Rows are one point carried round by a steady rotation, each followed by how many steps it has turned.
The counts run from 0 to 249.
[146 130 166 127  71 142 104 102 130  98 187 152  93 125 152 138 134 122
  89  95 160 173 115 118 130 149 117 106 149 141 114 109 117 105 113 105
 111 195 120  92 115 188 138 145  82 111 131 132 106 132 100 110 117]  54
[118 143 141 128 101 133 121 113 153 122 200 164 101  95 180 162 138 123
  84 126 150 190 117 155 127 143 119 144 129 123 116 124 116  84 109 108
 113 152 143  59 138 151 121 143  76 122 105 127 150 133  87  97 125]  225
[110 172 145 117  94 100 103 106 165  95 146 165  92 130 161 138 125 122
  72 113 197 129 127 117 118 138 112  91 154 108 140 123 129 111 108 161
 133 126 169 128 117 190  89 139 120 103 115 119 173 109 106 118 118]  92
[117  97 147 124  99  89 104 100 160 152 163 173  72 110 130 145 143 105
 108 113 145 167 130 130 134 142 110 124 133 127 136 122 107  96 122 120
 121 158 148  56 136 135 127 133  78  93 109 139 166 146  68 106 143]  247
[143 144 122 150  98 125  91 143 145  49 104 153 116 129 161 166 167  97
  97  86 179 148 138 133 152 101 102 113 175  97 134 100 133 137 130 136
 113 184 152 145 125 157 100 140 118 123 118  97 115 118 122 133 102]  148
[116 104 173 131 112 154 118  85 142 135 170 144  90  95 118 151 163 123
  80 102 154 171 127 105 142 167 128 106 177 135 143 123 126  79 144 133
 132 168 144  84 130 147 136 122 120 115 122 143  62 133  90 102 139]  39
[114  95 120 161 144 123 116 126 150 111 102 134 107  94 159 187 197 105
 106 108 171 156 155 148 155 108 112 148 156  85 141 111 135  99 141 154
 135 163 171  86 143 100 116 130 128 125 110 109  91 142  92 112 129]  153
[ 98  98 119 143 139  84 104 121 173 117  94 151  94 107 162 179 177 103
 110 114 178 139 154 145 140 102 106 128 147  80 149 119 128 107 142 171
 137 139 184  89 140 103 110 129 132 104 109 109 138 131  84 122 128]  129
[125 166 161 112  97 157  90  99 144  81 172 147 115 105 142 136 132 128
  81  92 185 144 120 111 126 157 129  83 175 125 115 107 131  96 116 128
 128 164 153 137 107 185 128 140 104 131 120 141  99 116 111 114 105]  45
[115 100 175 131 108 150  85 117 160  72 138 127 123 119 154 161 175 108
 121  99 150 164 132 143 130 112 127  89 167 117 105 108 111 101 138 137
 133 190 136 118 109 148 159 138 101 133 122 119  72 118  90 102  96]  183
[117 110 129 157 108  83  89 132 136 100 108 166  94 133 105 140 180  92
 122  91 165 160 155 112 151 131  90 122 186 114 158 116 126 137 145 117
 115 175 146 113 128 157 104 121  80  81 107 106 132 148 107 130 123]  134
[117 135 173 132 110 166 122  90 155  89 150 148  98 110 141 155 155 131
  71 106 166 156 122 113 133 145 133  88 174 138 140 117 126  83 140 160
 134 169 141 112 124 174 132 136 153 124 135 138  62  89 108  95 113]  197
[101 119 194 116  99 137  81 103 170 102 191 136 121 122 143 141 152 120
  97 112 152 178 121 120 112 149 128  86 162 117  99 127 103  95 108 117
 141 142 138 110 106 161 127 132  77 116 120 139 112 124  86 102 103]  56
[117 110 168 122 107 124 119  83 141 155 181 159  82 116 120 136 142 123
  87 113 159 169 133 104 128 173 124 117 156 151 133 121 114  85 128 123
 128 157 143  70 132 169 124 129  98  96 118 144 110 146  75 100 136]  63
[117 155 137 128 132 155 126  96 133 136 183 148 104  77 158 162 148 135
  60 111 183 156 131 128 133 167 131 150 147 116 128 122 133  77 121 123
 120 150 165  79 136 154 116 135 115 137 108 129 107 144  89  93 138]  51
[114 149 131 138 145 165 122 101 126 103 145 139 103  73 152 166 164 130
  72 102 187 137 131 126 150 142 141 130 166 120 130 110 142  83 151 158
 120 172 171  96 134 161 125 138 152 149 113 126  74 121 101  97 129]  187
[ 93 120 170 117 111 126 124  89 189 129 172 148  94 100 173 156 141 120
  80 133 154 173 119 140 123 138 129 104 133 110 131 138 112  74 112 156
 143 115 159  78 135 128 121 133 126 108 115 142 144  93  75  94 131]  232
[104 113 164 126 108 123 129  90 168 147 182 138  95 105 165 163 149 125
  73 134 165 177 125 132 119 150 118 127 128 118 134 137 120  74 110 141
 133 121 154  61 134 133 106 136 113 101 115 131 139 123  70  90 136]  73
[ 82 124 183 107 102 100  91  95 189 114 169 149 108 129 155 136 141 115
  98 120 163 162 129 125  98 143 119  81 142 116 116 140 102  95 100 141
 150 120 153 108 108 154 114 134  89  94 118 131 155 115  75 100 115]  80
[130 124 166 126  92 137 129  82 144 141 180 155  77 109 126 142 134 127
  65 116 165 162 126  98 132 174 119 112 157 142 149 125 126  84 132 132
 123 152 139  79 127 177 114 135 126  96 130 145 106 121  93  99 138]  62
[ 92 122 167 133 136 151  91 121 145  98 182 129 142 101 138 153 182 114
 118 114 151 194 125 141 128 151 133 125 178 115 101 123 113  96 130 104
 122 158 135 103 123 153 139 131  73 137 111 127  86 135  87 105 101]  192
[103  96 149 131 135 156 123 102 136 132 168 138 101  86 156 170 173 120
 105 110 156 173 125 142 132 138 137 133 141 126 112 113 118  73 137 129
 127 174 150  59 138 138 149 141 106 137 116 132  83 142  66  88 125]  200
[ 88 116 143 128 122  81 101 106 187 119 119 154  90 114 166 160 155 109
 106 119 181 137 140 137 121 115 111 104 133  89 135 127 122 101 116 170
 150 116 184  91 127 125 104 128 117 101 102 117 175 126  74 111 127]  105
[108 102 173 144 122 148 108 103 162  87 124 138 110 110 129 164 182 113
  92  95 161 160 139 121 148 134 125  90 187 118 146 118 126 100 155 160
 140 166 148 125 124 147 130 134 145 114 133 130  46 106 104 108 117]  174
[138 137 106 164 109 111 133 131 147 107 104 155  92 106 161 178 173 107
  81 116 178 159 141 137 161 110  89 162 158  97 172 114 142 122 136 145
 111 157 164  94 152 128  76 132 132  98 113 102 139 126 119 128 141]  131
[124 160 111 121  97 121 128 100 125 136 166 177  74  90 154 140 122 130
  71 106 184 154 126 126 142 151 121 135 137 133 141 109 129  90 127 129
 108 166 160  64 142 178 113 146 105 116 110 137 163 134  91 110 141]  235
[124  80 144 167 104 101 114 125 153 115 109 140  96 122 128 174 198  95
 106 106 151 180 143 128 155 115  84 137 170 107 168 120 122 123 144 137
 116 170 136  95 142 113 107 119 114  82 129 112 102 133 102 112 135]  143
[113 163 160 106  92 130  96  92 157  98 163 162  94 116 143 131 117 130
  74 103 191 125 125 114 115 156 125  80 148 123 123 116 127  97 110 150
 138 146 157 122 107 201 121 150 122 117 121 138 137 110  96 115 117]  69
[117 102 148 132 122 148 103 104 138 132 183 132 112  92 149 157 166 123
 104 106 154 178 128 135 134 143 126 143 147 119 100 112 115  77 123 104
 120 182 148  71 131 132 142 137  76 140 104 137  94 159  75  97 129]  41
[117 101 127 153 138 150 125 118 130 112 142 126 119  85 166 187 190 113
 103 110 165 167 140 150 149 118 123 154 155 106 120 115 128  88 149 137
 123 179 158  76 138 120 128 134 116 139 113 117  75 139  89  98 129]  177
[122 110 171 128 110 147  78 100 161  74 140 139 106 108 140 145 155 112
 111  77 155 142 131 126 136 124 137  72 176 116 112 103 122  98 136 137
 147 190 153 124 113 147 154 135 115 134 125 139  65 121 107 118 108]  23
[101 143 158 111 122 138  97 100 165 104 174 138 112  93 186 148 138 127
  88 113 185 140 128 139 112 131 142 101 136 101  91 116 115  73 107 144
 153 135 179  99 112 146 127 144 111 144 110 136 130 129  70  95 116]  58
